In the rows, 128 means zero.
Each path below is one point turned by a fixed rotation once a step. After each direction that follows a path, write how fast that rotation turns it, in degrees per step (0 if it stays still).
Each turn is a multiple of 5 degrees from 10 to 175, or 0.
Each row of a path follows its step; steps can be skipped.
Path 1:
step 2: [134 143 119 124 132 121 118 129 122 120 124 129 125 121 112 139 123 124
 123 125 129 119 127 126 133 128 136 130 128 128 131 123 134 119 131 136
 134 131 131 135 131 128 123 129]
step 5: [125 129 123 136 140 136 126 135 126 116 120 133 128 135 127 122 125 122
 130 134 128 127 130 126 140 133 126 134 131 124 138 128 129 131 115 145
 130 129 129 135 125 126 124 126]
step 7: [129 128 136 124 128 128 129 123 135 127 131 124 143 124 113 137 136 136
 124 119 129 118 130 124 129 130 131 119 124 128 129 125 128 121 130 131
 131 135 127 139 132 135 129 114]
step 13: [124 121 130 127 135 136 123 128 127 122 133 131 113 116 113 123 137 128
 132 133 124 124 115 127 134 131 122 136 126 120 122 128 121 125 121 127
 132 124 134 133 127 131 124 121]
step 15: [135 129 124 137 126 125 131 114 122 120 127 118 123 127 125 139 123 119
 126 121 126 128 130 131 118 137 123 123 125 127 134 122 139 115 134 131
 128 132 121 130 127 133 136 122]
step 16: [126 129 114 113 141 129 127 127 132 113 132 130 135 122 125 123 128 133
 134 128 117 126 133 127 124 136 132 123 132 128 117 131 136 125 128 131
 135 125 136 133 130 130 125 125]
step 19: [138 123 126 120 137 136 118 129 129 127 122 124 133 120 131 135 133 125
 130 131 114 120 138 131 126 127 129 133 126 126 129 123 123 124 125 142
 116 130 125 139 121 122 133 129]
step 20: [121 134 125 134 122 132 128 120 128 126 130 116 127 130 119 136 132 133
 129 128 126 115 131 132 127 130 132 130 126 132 124 111 138 125 126 117
 133 115 124 130 127 121 125 120]
Directions:
[126 126 128 132 129 128 129 128 130 128 130 127 130 132 126 131 128 128
 125 129 127 127 125 128 128 128 132 126 128 128 128 130 127 129 128 126
 129 129 130 128 124 127 128 129] | 110
[128 128 125 128 128 129 131 130 128 126 125 129 131 130 128 127 126 129
 129 125 128 131 127 129 128 129 125 127 132 129 127 127 128 130 128 128
 129 128 127 127 126 129 128 125] | 65
[125 128 126 130 125 125 127 128 129 128 129 128 129 128 130 126 131 129
 128 126 129 126 129 126 129 127 129 132 129 130 131 126 127 130 129 129
 131 128 130 129 128 129 127 126] | 115
[129 129 128 130 130 125 126 127 128 127 128 129 129 127 124 126 128 125
 129 125 132 126 129 130 128 129 128 127 126 128 125 128 125 129 128 126
 129 125 128 127 128 126 129 128] | 160
[128 129 127 126 125 126 129 126 127 127 126 129 132 128 127 130 127 126
 128 126 126 125 129 128 127 126 129 128 129 125 129 128 128 126 127 127
 125 125 128 127 127 132 128 128] | 85
[129 131 128 128 126 128 129 126 131 125 130 127 131 128 127 129 129 133
 129 128 127 127 130 127 126 128 126 129 127 130 126 128 129 125 129 129
 128 129 129 126 126 126 129 130] | 85
Path 2:
step 0: [133 123 122 131 129 124 123 126 126 124 135 128 133 142 130 119 128 129
 131 120 125 128 126 134 138 131 131 119 123 124 124 129 131 124 123 139
 124 129 132 129 136 135 131 130]
step 6: [135 137 126 124 115 133 130 128 129 132 132 135 125 127 127 130 131 133
 128 136 121 130 124 127 137 124 134 127 131 139 128 133 130 134 125 115
 128 132 121 124 128 130 122 128]
step 12: [131 127 129 132 134 137 126 124 127 138 130 127 131 139 128 136 130 134
 116 128 121 128 126 128 126 131 131 127 122 120 133 125 123 120 136 127
 124 129 134 137 131 129 139 130]
step 13: [124 136 131 133 128 130 129 121 131 128 129 126 127 138 121 127 123 112
 125 130 116 122 128 124 130 130 123 129 128 124 119 130 132 133 133 134
 123 133 129 128 136 126 127 138]
step 14: [126 120 124 135 135 131 129 125 125 125 129 125 126 138 136 124 123 120
 126 128 133 139 130 126 128 127 136 125 127 120 127 136 118 134 129 121
 130 135 122 131 134 122 128 131]
step 15: [135 134 127 147 124 130 132 124 129 126 135 122 130 125 125 138 123 128
 116 128 130 132 128 124 129 129 133 125 127 132 128 133 128 132 134 123
 128 126 126 118 131 134 131 127]
step 19: [131 122 123 124 129 124 133 126 124 128 131 122 124 121 126 132 119 129
 123 133 130 135 129 140 127 127 129 128 136 136 124 133 123 125 133 119
 126 139 120 134 132 123 130 121]
step 20: [138 125 133 138 120 123 135 133 128 127 122 127 130 121 117 128 126 133
 119 122 123 125 129 134 134 130 128 130 130 125 128 126 134 137 124 124
 125 124 130 129 129 122 123 117]
Directions:
[127 130 127 130 129 128 130 129 127 127 129 129 128 125 130 129 128 126
 129 129 125 125 128 127 130 127 127 128 127 130 128 129 132 131 125 130
 127 128 126 130 126 127 127 131] | 145
[131 132 130 129 127 129 128 127 130 125 128 128 129 128 124 127 128 128
 130 128 128 126 127 131 131 128 127 129 128 127 125 128 127 129 129 129
 130 127 127 124 128 128 127 128] | 160
Path 3:
step 0: [121 141 129 123 133 130 134 130 122 128 134 133 125 120 134 124 120 129
 128 120 124 122 124 125 136 126 129 133 125 136 140 128 122 120 135 122
 130 126 124 122 126 123 132 129]
step 5: [126 121 124 125 132 120 136 125 130 129 124 131 128 136 132 129 117 140
 134 131 131 120 131 126 132 136 122 127 121 135 129 122 125 126 133 124
 131 121 132 134 137 129 123 129]
step 6: [129 133 130 127 133 140 127 134 129 134 130 124 121 127 129 125 131 132
 138 129 124 120 124 128 125 118 124 138 119 133 137 128 117 125 135 131
 122 126 137 122 128 126 130 133]
step 11: [126 130 127 121 121 125 127 138 137 125 132 125 120 136 124 128 117 126
 129 131 124 119 133 126 133 134 120 130 127 127 125 129 115 128 129 125
 131 125 129 138 134 125 127 137]
step 14: [143 123 139 123 127 127 124 134 133 133 127 123 131 134 116 129 132 122
 137 124 129 123 136 122 130 124 131 132 123 125 128 130 129 131 126 118
 130 129 126 134 135 126 128 123]
step 15: [131 117 133 135 130 129 134 122 125 116 132 128 127 121 126 131 120 133
 135 130 122 126 129 128 126 131 129 127 115 125 134 126 138 123 127 128
 132 124 132 121 133 128 130 116]
step 17: [129 123 126 139 132 122 127 134 132 129 138 129 130 130 128 136 123 119
 127 123 124 120 135 134 137 132 128 139 125 126 128 131 117 128 129 122
 126 122 125 131 130 123 137 131]
step 19: [136 147 130 122 130 134 122 132 124 134 130 123 127 129 128 132 126 129
 133 131 122 131 131 124 133 124 131 137 133 122 135 125 129 121 135 134
 125 129 123 129 129 129 135 135]
Directions:
[128 126 127 129 128 124 129 126 124 126 126 127 128 125 130 130 127 129
 125 128 129 129 130 126 127 130 128 128 125 127 129 128 128 129 130 128
 128 131 129 127 127 129 126 130] | 135
[125 126 127 127 127 127 131 129 128 126 129 131 128 131 128 130 129 127
 128 130 128 126 127 128 130 127 129 128 127 130 130 126 125 128 128 129
 128 128 131 127 125 126 128 129] | 65
[130 130 129 129 127 127 127 127 129 131 127 129 126 129 128 128 126 131
 128 130 129 129 128 129 130 125 128 126 126 126 128 128 129 127 130 132
 129 125 131 125 126 129 128 127] | 110
[128 128 126 127 128 129 127 126 131 129 126 129 130 130 127 128 130 128
 129 126 126 124 129 127 124 129 128 126 124 128 130 126 130 129 128 129
 128 126 129 129 128 130 126 128] | 40
[128 127 124 128 126 126 126 128 129 128 132 127 126 127 130 126 126 127
 127 128 128 128 128 127 130 129 128 127 129 127 130 124 131 126 126 129
 129 125 129 130 130 126 126 128] | 170
Path 4:
step 0: [137 120 123 139 125 132 122 125 136 135 134 130 125 133 132 131 135 121
 119 136 120 123 128 124 131 136 133 127 132 132 135 126 124 127 124 122
 133 132 123 126 127 129 129 124]
step 3: [127 122 131 136 126 134 128 121 131 129 132 127 137 131 138 129 130 129
 118 134 125 121 138 124 130 124 130 121 127 125 135 122 133 130 120 131
 129 128 120 133 121 117 123 129]
step 6: [130 118 133 132 122 132 123 132 130 129 127 134 130 132 126 128 128 119
 127 133 128 131 127 121 122 127 133 117 122 133 140 124 129 126 120 122
 129 129 125 122 133 113 126 128]
step 8: [125 126 125 140 123 130 123 131 130 131 130 126 134 130 133 139 129 125
 124 133 119 132 138 118 124 126 135 125 127 130 127 132 120 135 118 126
 135 130 127 125 130 125 139 129]
step 9: [129 124 129 131 126 139 124 120 125 137 135 128 136 128 121 130 130 117
 122 136 125 127 129 124 127 130 128 125 139 129 131 127 126 132 119 129
 125 121 130 134 137 119 126 129]
step 14: [122 114 130 134 119 128 126 129 126 124 122 128 136 123 122 132 124 123
 130 137 138 130 129 121 123 133 135 125 129 133 128 129 130 126 113 130
 130 125 129 129 131 127 131 134]
step 19: [125 123 121 130 119 134 136 131 131 126 134 131 130 132 126 128 132 122
 124 131 135 124 128 126 116 118 131 128 135 128 126 126 133 133 120 132
 131 120 119 133 126 134 129 137]
step 20: [125 124 121 129 122 132 123 130 131 129 121 124 137 130 126 133 130 128
 132 125 124 129 130 116 125 126 138 130 127 119 130 132 128 137 116 130
 138 129 131 138 127 135 127 134]
Directions:
[130 126 127 131 127 126 129 126 126 127 130 129 130 125 126 128 129 125
 129 129 127 127 127 129 131 130 128 130 128 129 129 128 128 126 129 127
 126 125 129 129 127 132 127 128] | 155
[128 128 126 128 127 129 131 130 127 124 129 129 128 130 128 129 127 129
 131 127 127 129 130 130 129 125 130 126 123 127 130 127 129 128 128 129
 129 127 126 131 128 128 126 129] | 85
[131 128 130 128 129 122 124 129 128 126 130 127 129 127 130 130 129 129
 126 126 125 127 130 126 126 127 127 128 127 126 129 127 127 128 127 127
 129 128 129 127 126 129 126 129] | 145
[128 126 127 127 128 126 127 131 127 130 127 132 125 131 127 128 129 128
 129 129 125 128 126 127 130 130 130 127 129 128 128 125 129 127 132 127
 127 129 127 126 129 128 125 128] | 65
[129 127 132 129 128 128 129 128 130 130 126 127 129 129 126 126 126 128
 130 128 129 130 128 127 126 130 127 126 126 125 128 125 127 127 128 128
 126 126 132 130 127 127 127 125] | 95
